Each row is where one point has got to under a steady rotation. How many ticks took it there?
The counts run from 0 to 263.
[-16   1  -1  16 -10 -11  -8  -2 -17  24  -3  11 -13 -17   8  12  14  27
 -15 -19 -19  -7  -8   5 -20  -9   2  32   6   3   3 -14   7 -15   7  -1
  14  -6  12] -> 147
[ -7  17  17 -12  11  10   3   8 -38  -2 -30   2  -2  -5  10 -10   9  -2
  30  -8  -4  18  -9   3  -7  -3   6  32  18 -17  -3  -9   3  16  12   9
   3   1   2] -> 177
[  4   0  13   7  17  -5   7  15 -19  28  -5  19 -16 -29  -1 -19   6  -2
   3  -5   5  13 -12  10   4   5  17  36   1   9  -6  13 -12  14 -13  -8
   5  25   3] -> 45
[ -5  -8  21   4  17  -2  -3   7 -15  23   7  15  10   2   7 -20  13  26
  -8  -5  -2  20  -4   5   2 -26  11   3  -1 -13 -23 -28  17   6   6  -7
   7 -14   8] -> 38
[ -9   3  11  -4   9   8   5  11 -32   6 -30  17  -2 -11   9 -18  10   1
  23 -21  -7  20  -5  -9 -18   0  19  37  13 -10  -4  -2  -6  10  11  -3
   7   8 -10] -> 47
[-10  13  12  -4 -10   5  12  15 -16  21 -15   7  -5  -1   1  14  22  15
   4 -33 -31  12  -9 -11 -13   0  16  17  -2   0  16 -21   1  19   5  15
   9  14 -10] -> 63
[ 22   0   4  10 -12  -2  -5   7 -23  31   7  22  -6 -21  14  14   1  16
  -6 -22  -7 -18   7  16  -2  -9  17  -3 -20   3   9 -26  -6   0   0   4
 -13 -10  18] -> 211
[  4   7  10   2  -5   6   6   5 -39  23  -9  13  -3 -21  -1  25  20  13
 -10 -20 -17 -13  12  15  -7 -11  10  13 -11  12  -3 -13  -6  11   4   6
   4  18  14] -> 65
[ 12   2  11  -7  -7  -9 -10  11 -25  16   1   0 -11 -35   2  14   6  -9
  15 -18 -13  -4 -11  21  -1  -8 -23  10  16  21  23 -17  -1 -11   2  19
   2  -1   2] -> 77
[  1  21  -1  -5  10  12  -4   7 -37  24 -19   7 -16  13   2  12   8   8
  13  -6 -18  -3  17 -19  20  -7  24  -5   1   3  -1 -13  -9   5  10   6
   1 -10   3] -> 197
[ -8   4  13   2  16  -9   7  -6 -14  30 -12   5  11  -7  11  -1  19  18
   4  -1   1  23 -30  10  -6 -11  19  12  13  -7  -4 -15  10  -5  -9  15
  10 -16  19] -> 34
[  7  17  12  22   2   3  12   9   2  36  -9   7 -23 -19  16  12  13   4
   5 -22  -3  -4 -25 -13  -3  11  18  -3  15   4  28  -2   3  -6   3   9
   7 -13   2] -> 144
[  9  16   4  19 -15   8 -13  10 -20  19  -2  24  -7 -20   3   2   0   3
  12  -4 -18  -1   6  10  -4  -1  30  28   0  11  -5 -11 -15  -9  19  -2
   4  22  13] -> 130
[  1   4  19   9   9   0   2  -2 -22   3 -17   6  -3  -2  -3  25  24   4
  -8 -31  -6 -14  -4   8   3 -12   0  22  23  -2   5 -24   8 -14  16   2
  -1 -16  19] -> 149
[  5   5   3  -7 -14  -2  11   4 -23  21  -1   0  -5 -14   7  23  11   8
   8 -32  -3   0 -14   4  -8  -1   1   4  -3  -6  13 -35  -5   8  -4  29
 -20 -28   7] -> 80
[ -2   0  20  -3  -1 -19   0   9 -38   5   4  -5 -12 -30  15 -19  -3  10
  12  -7   5  13   8  13 -13 -25 -16  10  -6  -5  13  -4   6   7   3   1
  10 -20   1] -> 94
[ -6  10  10 -16   7   1  -5   6 -54  17  -1  -8   5 -12   1   8  12  15
  18  12   2  14  -5   9 -17 -16   9  18   3  -1 -19   4   1  17 -17   4
   4   2  14] -> 179
[  1   1   5  21  -8  -5  -7   4 -10  12  -8   7 -20 -28  14  16  10   2
  -7 -25 -14 -10  -4   5 -14  -1  13  36   5  10   6 -16  -6 -17  -9  15
   8  -1   6] -> 146
[-11  16   7  -3   3   0   6  13 -29  32 -17   9  -7 -22  -1  -7  10   1
   4 -18 -31  13  -3  -2   6  -7   9  12 -16   3  14  -3   5  14  -7   6
  32  17  -3] -> 192
[  5  -1   8  23 -11 -29  -8  -4 -15  36   9  13 -31  -1   3   2  25  15
   4   1  -8  -5  -8  -9   6  -4  -1  13  14  15   1  -7   4 -14   3  -9
 -16 -10  16] -> 216
[ -1 -12  21  -1  19 -10 -15   7 -20  11   7   4  -4 -19  18 -11   3  18
  -7   3  -1   6  11   1   0 -31   0  21   1  -9 -21 -36   8   3   1   3
  11 -12   8] -> 167
[ -6  19   5  16  -8   6   3  19 -13  44  13  16 -11 -19  -6  -3  -1  23
   4 -17  -6  16  -7  -9   9   6  31  -5  -9   4   5  -7 -14  13   2  -4
   0   6   1] -> 127
[-15  -1  29   1  11 -13  31   7  -8  14   4   0  -6 -13  -3 -14  27  18
  -3  -9   1  32  -9   5   8 -12   4   7  -7 -11  13 -12   3  17  -1   3
   1 -14   6] -> 237
[ -7  -1  11  -2  23  -3   5  -3 -14  11 -25   5   8   8   9  -3  17   1
  10 -13   3  19 -25  10  -3 -15  30  20  14 -18   0 -33   6  -6 -15  16
   1 -15  14] -> 35
[ 10   0  28  -2  28   8   5  17 -19  15  -5  17   7   8   8 -13  19   8
  -3  -8   3   5  -4  -2  22 -19  11   3   9 -20 -21 -31   4   5   9 -10
 -12 -16  -1] -> 39
[  4  -2  27   0   0   1  13  19   3   3   2   3 -21  -9  28 -13   9  13
  14 -19   6  10   1  11   0   0  -5  20  18  -3   2 -16 -25  -6  26   7
 -11 -24  -6] -> 157
[ 12   2  10  15  -9  -7 -15  10 -22  18  17   9 -25  -1  24   8  16  10
  -2   2  -2 -17  10  13   7  -9  -4  24   2   0 -24 -22  -8 -16  17   2
 -25 -20  19] -> 85
[ 25   8  22  19 -12   3  -6  21 -11  23  17   2 -22 -30  12   9  14   8
   7  -9   4 -18   0  -3 -16  -9   6  -4  15  15  16 -11 -15  -9   0   1
  -6 -11 -14] -> 142
[ -2  17   9  14 -10  19  -1  24  -8  40   6  16   4 -18  11 -15   2  22
   1  -5  -9  15 -10  -5   3  -1  23  16  -7  -3 -14  -4 -13  14  14  -1
  10   9  -6] -> 257
[ -4   1  15  -8  -5 -18  11   6 -15  13   1 -13 -17  15  -5  15  16  37
  -3  -9   0   9   2 -14   4 -22   5  12  24   5   4 -27   7  -2  11   1
  -2 -30   6] -> 152
[  7  -9  21  -4   6 -16  12  13 -39  -4  -4  -4 -14 -25  17 -11   1 -12
  15 -15   7   6   4  20  -6 -22 -14  21  -1  -5  15  -7   2  -1   0   4
  -2  -9   6] -> 93
[  6  -3   9   6   2 -19   6  11 -11  10  -2  -3 -38  13  14  -4  20 -14
  18   0  -7   7  -9  -3  14  -1  -6  37  15  -1   4 -22  -1 -18   5   9
 -23 -18   2] -> 88
[ -3   6   3   3  -3  -3  -7   3  -7  26  -4  13 -25  -1  29   3 -12  18
   2 -14 -16   1   9  -4   9 -13  12  11 -10 -13   2 -37   5   1  23  16
   0 -23  14] -> 83
[ 13   7  14  -3  12  -4   7   4 -35  16   1  -6 -16 -26  20   5   3  -2
  15   3  25  -9  -6   5   0  -9  15   4  -2  -8  -1 -10  -4   2 -22  15
 -11 -35  15] -> 97
[  2  11  20  -1  -5 -23  -2   5 -35   8   3  -6 -23 -34   5  -4  -5  21
  21   0  14   5  12   2 -12 -21   8   3   6   7  29  -7   5   2   8   2
   8 -24   6] -> 224
[  4 -13   9   9   2   4  18  21 -24  11   6  -2  -5  14   2  12  19   8
   4 -31 -12  12  11  13 -16 -18   0  -1  10  10  14 -27 -13  -8   0 -15
 -21   2  -3] -> 137
[  7   4  23  13  -5   9   7  29 -12   7  15  -9 -13 -15  23  -1   5   2
  13 -21  -3   2   7   5  -7 -16   0  -7   0  -3  20 -29 -13  -6  18  -5
 -14 -25  -8] -> 11
[ -4  -3  29  -2   1 -24  14  15 -16   8  16  -8  -3 -19 -13  -6  29  25
  -5   3  -4  28 -11  13   2 -20   2  19  -5   3   0 -11   6   7 -16   1
   6  -5  10] -> 236
[  1 -10  18  -6  26  -5  -2   0 -23  -1   2   5   1 -16  18  -2   0  -2
  -3  -5   4   2   2  20   3 -29   1  21   0  -8 -18 -42   3  -5  -8  14
  -1 -11  19] -> 166
[ -9  -7  11  -1  31   0   8  -4 -16   8 -18   8   1  -5  22   5  11   2
  -5 -21   3   6  -9  12  -4 -22   8   9   6 -18  -6 -36  10   4  -2  21
  -3 -18  23] -> 165
[-11   1  17   2   0 -20   8   5 -28   8  -3 -11  -1  12  -3  -3  26  24
  -4  -7 -12  13   3 -11   7 -28  -5  12  20  -4  -3 -19   7 -10  17  -6
   9 -36  11] -> 22
[ -3  14  32   0  16 -14   4   7  -2  -7  -4  -5  -5   1  -2  -4  39  -9
  17  -2  -9  17 -11   4   9 -12   4  28  15  -5   8 -31  10 -12  -5   6
   1 -15   7] -> 234
[ -3  -7   8   5   5  -3  15  14 -23  16  21 -10 -16 -12   2  17  10   1
  -2 -18  -6  13   0  26   2 -26  -6  -4   3  17  26 -18  -6 -17 -12  -6
 -15   3  16] -> 8
[-28  -5   1  15  22   6  -1   7 -12   8 -13  -2   2   4  14 -10  29   7
  18  -8  -8  27  -6  -6 -12   0  21  22  18 -10 -17 -10 -27 -11 -11  11
  -4  -8   5] -> 246
[ 12   6  21  10   9   8   4  23 -14  25   0   0 -21  -5  19   0  -1   3
   8 -18  -7   1  10 -14   2 -19   1 -13  17  11  31 -26  -1  -7  25  -9
   3  -8 -13] -> 140
